A single turn carries every row of the set below to another of its rows. Some are shown first; where does it send the rows asked next?
Lom: |   6 |  -5 |  12 |  -2 |   1 |   2 |  11 |  -2 | -13 |  10 |  16 |   6 | -17 |  -8 |   3 | -14 |  -5 |  -6 |  -6 |   8 |
lalog: |  -2 |  -3 |  -3 |  15 | -15 |  13 |   8 | -18 |  21 |   2 |   9 |   2 |   4 |   6 |   2 |  10 |  -4 | -11 |  -1 |  -2 |
Simu: |   7 |   7 | -18 |   6 |   1 |   6 |  -2 | -13 |   0 |   9 |  22 |   5 |   4 |   3 | -18 |  -6 |  11 |   7 |   8 |   2 |
Pem: |  14 |   7 | -10 |  -5 |   0 |   8 |   7 |  19 | -19 |   4 |  13 |  -3 |   7 |   0 |   0 |   3 | -13 |   1 |  -1 |   0 |
fis: |   2 |   3 |   6 | -13 |   0 |  -1 |  -3 |   0 |  -4 | -11 |  -5 | -18 |  11 |  13 | -11 |  -2 |  11 |   8 | -12 |  -5 |
losak: |   3 |  -4 |  -8 |   9 |  -6 |   9 |   1 |   7 |  12 |   6 |   9 |  -6 |  11 | -16 |   1 |  17 | -12 |   2 |   8 |  19 |
rel: | -14 |  -3 | -27 |   0 |   2 |  -2 | -16 |  -3 |   9 |   2 |  -5 |   1 |   0 |  -7 | -16 |  -1 |  -6 |   4 |  -1 |  11 |
nite: | -17 |  -4 |  10 |   4 | -14 |   9 |  -7 | -12 |  -2 |  20 |   0 |  -1 |   9 |   8 | -10 | -21 |   0 |  -8 |   4 |   5 |
muvu: | -11 |  11 |   4 |  -8 |  13 |   7 |   0 |  -8 | -18 |  17 |  10 |   9 |   8 | -10 | -21 |   1 |   6 |  -9 |  10 |   7 |
reb: |  15 |   2 |  -5 |  15 |  -3 |   8 |   0 |   6 |  -2 |  14 |   0 |  17 | -14 |  -4 |  -4 |  -6 |  -7 | -11 |   6 |  -7 |
Kuf: |   7 |   6 |  15 |   9 |  -8 |   1 |  -6 | -12 |  -7 |  15 | -12 |   1 |  10 |   1 | -23 |   7 |   4 | -12 |   9 |   0 |
Momer: | -16 |   9 |  11 |  -3 |   3 |   4 |  11 |   0 |   0 |  -7 |  12 | -21 |  -3 |  10 |  -4 |   8 |   2 |  -3 |  -3 |  21 |
neno: | -19 | -12 |   6 |  22 |   2 |  -7 |  -5 |   5 |   5 |  10 |   6 |  -9 |   1 |  -4 |   2 |  -7 |   6 |  -4 |   0 | -13 |
beboz: |   9 | -26 |   2 |   5 |   8 |   4 |   2 |  -8 |  19 | -10 |   0 | -12 |   0 |   2 |  -2 |  -5 |  -3 |   7 |  -1 |   2 |
Tovir: |  16 |   8 |  10 |  11 |   1 |   2 | -16 | -14 | -10 |  13 |  -4 |  -5 |   0 |  -7 |   6 |  -8 |   7 |  -6 |  -5 |   6 |
fasem: |   9 |   9 | -11 |  -5 |  17 |  12 |   7 |  12 |  -1 |  14 |  -3 |  -8 |  -5 |  -2 |  -9 |   6 | -10 | -18 |  12 |  -7 |
zup: |  10 |   3 |  11 |  22 |   3 |   2 |  -4 |  -8 |  -6 |  -1 |   4 |   3 |  -2 |   7 | -17 | -17 | -12 | -15 |   4 |  12 |
von: |  -6 |  -7 |  -2 |  -3 |  -5 |   1 |  -5 |  -9 |   9 |  16 |   6 |   2 |  -4 |   0 | -22 |  12 |   2 |   8 |  29 |   0 |
kenod: |  -4 |  10 | -14 |   7 |  -2 |   4 |   1 |  -6 |   2 |  18 |  18 |  12 |   6 |  -6 | -17 |  -5 |  12 |  11 |   4 |  -2 |
vegip: |  -5 |  -7 |   0 | -20 |  11 |   3 |  -2 |   7 |   6 |  22 |  -4 |  -1 |  10 |  12 |   5 | -14 |  -5 |  -4 |  -9 |   5 |
padam: | -10 |   8 |  -1 |  -1 | -11 |  15 |  -6 |  21 |   7 |   1 |   6 |   9 |   2 |  14 |  -1 |  -1 | -15 |   4 |  -9 |  -5 |
Pof: | -12 |   6 |   8 |  -7 |   4 |  27 |  -4 |  -8 | -13 |  -5 |  -3 |  -6 |   6 |  11 |   3 |  18 |   0 |  -1 |  -2 |  -3 |
Tedol: |   4 |  -8 |   6 |  -5 |   7 |  -2 |   3 | -13 |  13 |  -6 |  10 |   5 |  11 |   7 | -22 |   9 |  -5 |  15 |  -5 |   2 |
gab: | -12 |  -8 |  -9 |  -4 |  -9 |   8 |   1 |  16 |  -7 |   1 | -19 |  -9 |   3 |  16 | -10 | -13 |   2 |  -5 |   1 |   5 |
saz: |  17 |  -6 |   5 | -11 |   0 |  14 |   9 |   7 |   0 |   5 |  -1 | -14 |  12 |  14 | -17 |  -9 | -10 |  12 |   4 |  -4 |
dem: |  16 |   0 |   7 |  -3 |  13 |   7 |   4 |   4 |  -6 | -11 |   1 |  -8 |  -9 |  17 |   2 |   7 |  -2 |   6 |   0 |  -9 |
Zap: |   2 |  -3 |   2 |  13 | -19 |   7 |   0 | -17 |  18 |   2 |   2 | -10 |   1 |  11 |   4 |  14 |  -8 |  -4 |  -8 |  -4 |
fute: | -15 |  26 |   4 |  -1 |   4 |   4 |   4 |  -2 |  -3 |  -5 |   5 | -18 |  -7 |   5 |  -3 |  10 |  -2 |  -5 |  -4 |  15 |
tifo: |  -2 |  -4 |  -2 |  10 |  -6 |  -8 |  -7 |   0 |  20 | -14 |  12 |  10 |  -6 |   7 |  -7 |   3 | -11 |  -5 |  -1 |  13 |
Tebor: |  -8 |   5 |   4 | -13 |   3 |   8 |  -2 |   8 |   9 |  21 |  -9 |  -5 |  18 |  11 |   3 | -11 |  -2 |  -9 |  -6 |  11 |
kofo: |  -4 |  -1 |  19 | -12 |  -3 |   5 |   3 | -12 |  -8 |  10 |  -4 |  11 |  -5 |  -7 |  -2 |  12 |  13 | -10 | -11 |  -5 |
vikag: | -16 |   6 | -12 | -10 | -18 |   8 |  -3 |   1 |  -8 |   7 |   9 | -15 |  -5 |  15 |  -5 |   4 |  -1 |   0 |  14 |  -7 |
togat: |  -3 |  -1 |  -9 |  -5 |   3 |  28 |  -8 |  16 |  -2 |  -5 |  10 |  -6 |   8 |  -1 |   6 |   1 |  11 | -10 |  10 |  -9 |
Zirig: |  -2 | -15 |   4 |   0 |   1 |   3 | -21 |  -3 |  10 |   4 |  12 | -11 |  12 | -21 |   7 |  -2 |   3 |   2 |   0 |   0 |
Gotu: |  10 | -11 |   1 |  -2 |   6 | -20 |   2 |  -1 |   0 |   4 |   6 | -12 |   1 |  -3 |  -7 |   8 |   9 |  18 |   5 |  -5 |
Loved: | -19 | -10 |  -3 |   3 |  14 |  -1 | -13 |  -7 |   3 |   6 |   8 |  -2 |   9 |   6 |   6 |  18 |  -4 |  -4 |  17 |   6 |
Zesi: |  10 |   6 | -10 |  -9 |  12 |  14 |   9 |   9 |   2 |   7 |  -4 |  -5 | -11 | -10 | -16 |  15 |  -3 |  -9 |   3 | -10 |
sizur: |  -4 |   3 |  -1 |   1 |  -8 |  16 |   6 | -17 |   5 |   6 |  -6 |   5 | -14 |   4 |  -6 |  -3 | -14 | -16 |  -2 |  19 |
Bupe: | -10 | -13 |   9 |  22 |   8 |  -4 |  -9 |  14 |   5 |   7 |   2 |  -8 |  11 |   1 |  -9 |  -5 |   8 |   2 |   5 | -12 |
Mep: |  -6 |  16 |  12 |  13 |  -8 |   5 |  -3 |  -8 | -10 |  -7 |  14 |  -4 |   1 |  -9 |  -2 |  13 |  12 | -17 |  -1 |  -1 |
Mipo: |  -3 |  -3 |  13 |  10 |   1 |  -7 |  -2 |  14 |  -4 |  12 |  -6 |  -5 |  -2 | -15 |  12 |   0 |   0 | -19 |  -4 |   5 |
miz: |  -9 | -11 |  14 |  -3 |  -5 |   5 |  17 |  -1 |  -4 |   3 |  -2 |   3 |  -5 |  -2 | -25 | -10 |   3 | -20 |  -1 |   5 |

reb moves to Mipo
Simu moves to vegip
von moves to gab
Now find these:
vikag moves to rel
fute moves to kenod
saz moves to beboz
Kuf moves to miz

